[[113 111]
 [140 142]
 [148 132]
 [149 130]
 [111 148]
 [118 126]
 [116 140]
 [155 131]
 [126 132]
 [124 145]]
:
[[111 113]
 [142 140]
 [132 148]
 [130 149]
 [148 111]
 [126 118]
 [140 116]
 [131 155]
 [132 126]
 [145 124]]

[[151 112 142 134 120 134 140 148 127]
 [127 153 127 119 139 139 122 120 144]
 [143 139 149 130 129 138 131 134 134]
 [132 118 122 148 103 131 117 125 127]
 [125 141 124 109 148 130 140 125 130]
 [133 132 146 129 129 140 118 133 144]
 [134 121 129 115 143 125 147 138 121]]
:
[[127 151 112 142 134 120 134 140 148]
 [144 127 153 127 119 139 139 122 120]
 [134 143 139 149 130 129 138 131 134]
 [127 132 118 122 148 103 131 117 125]
 [130 125 141 124 109 148 130 140 125]
 [144 133 132 146 129 129 140 118 133]
 [121 134 121 129 115 143 125 147 138]]

[[128 115 121 127 143 125 145 135 122 127 133 135 139]
 [136 125 132 124 144 129 126 131 119 133 114 117 114]
 [141 136 125 120 131 144 127 123 119 137 134 128 114]
 [123 138 126 122 125 112 136 130 126 122 146 126 116]
 [129 142 138 127 121 128 120 119 137 121 139 144 131]
 [131 125 116 124 134 153 130 122 128 131 131 137 128]]
:
[[139 128 115 121 127 143 125 145 135 122 127 133 135]
 [114 136 125 132 124 144 129 126 131 119 133 114 117]
 [114 141 136 125 120 131 144 127 123 119 137 134 128]
 [116 123 138 126 122 125 112 136 130 126 122 146 126]
 [131 129 142 138 127 121 128 120 119 137 121 139 144]
 [128 131 125 116 124 134 153 130 122 128 131 131 137]]

[[120 122 128 128 123 124 134 130 123 137 131 121 152 131 126 133]
 [134 137 129 115 123 137 140 122 120 131 126 134 108 144 121 144]
 [121 142 130 131 115 125 136 129 115 120 133 121 139 135 139 131]
 [123 114 129 135 116 122 140 126 142 125 134 133 130 116 122 126]
 [123 126 128 121 130 117 131 135 122 144 122 141 108 135 142 128]
 [137 113 131 146 122 139 128 139 119 151 137 111 118 132 129 130]]
:
[[133 120 122 128 128 123 124 134 130 123 137 131 121 152 131 126]
 [144 134 137 129 115 123 137 140 122 120 131 126 134 108 144 121]
 [131 121 142 130 131 115 125 136 129 115 120 133 121 139 135 139]
 [126 123 114 129 135 116 122 140 126 142 125 134 133 130 116 122]
 [128 123 126 128 121 130 117 131 135 122 144 122 141 108 135 142]
 [130 137 113 131 146 122 139 128 139 119 151 137 111 118 132 129]]

[[108 145 115]
 [123 129 124]
 [109 144 119]
 [156 119 147]
 [112 140 121]]
:
[[115 108 145]
 [124 123 129]
 [119 109 144]
 [147 156 119]
 [121 112 140]]

[[130 139 116 125 132 112 132 115 143 120 131]
 [127 119 142 121 115 138 114 134 118 127 115]
 [129 142 123 130 142 130 121 130 139 130 126]
 [127 113 134 117 116 134 118 140 119 136 143]
 [127 129 134 130 131 136 127 143 131 126 152]]
:
[[131 130 139 116 125 132 112 132 115 143 120]
 [115 127 119 142 121 115 138 114 134 118 127]
 [126 129 142 123 130 142 130 121 130 139 130]
 [143 127 113 134 117 116 134 118 140 119 136]
 [152 127 129 134 130 131 136 127 143 131 126]]

[[131 124 131 142 138 144 129 127 132 111 115]
 [127 132 111 139 127 145 129 116 153 141 118]
 [147 150 125 134 102 109 109 120 134 131 121]
 [108 109 132 116 152 147 148 139 120 116 133]
 [154 142 114 149 117 140 127 117 148 131 119]]
:
[[115 131 124 131 142 138 144 129 127 132 111]
 [118 127 132 111 139 127 145 129 116 153 141]
 [121 147 150 125 134 102 109 109 120 134 131]
 [133 108 109 132 116 152 147 148 139 120 116]
 [119 154 142 114 149 117 140 127 117 148 131]]

[[132 104 135 114 113 111 147 111 120 131]
 [100 113 139 119 137 131 116 131 124 114]
 [113 155 124 111 115 111 131 123 133 119]
 [127 128 128 129 128 128 128 128 128 128]
 [107 118 136 121 134 129 119 130 125 118]
 [134 133 131 126 133 129 125 129 127 128]
 [129 128 128 129 128 128 128 128 128 128]]
:
[[131 132 104 135 114 113 111 147 111 120]
 [114 100 113 139 119 137 131 116 131 124]
 [119 113 155 124 111 115 111 131 123 133]
 [128 127 128 128 129 128 128 128 128 128]
 [118 107 118 136 121 134 129 119 130 125]
 [128 134 133 131 126 133 129 125 129 127]
 [128 129 128 128 129 128 128 128 128 128]]
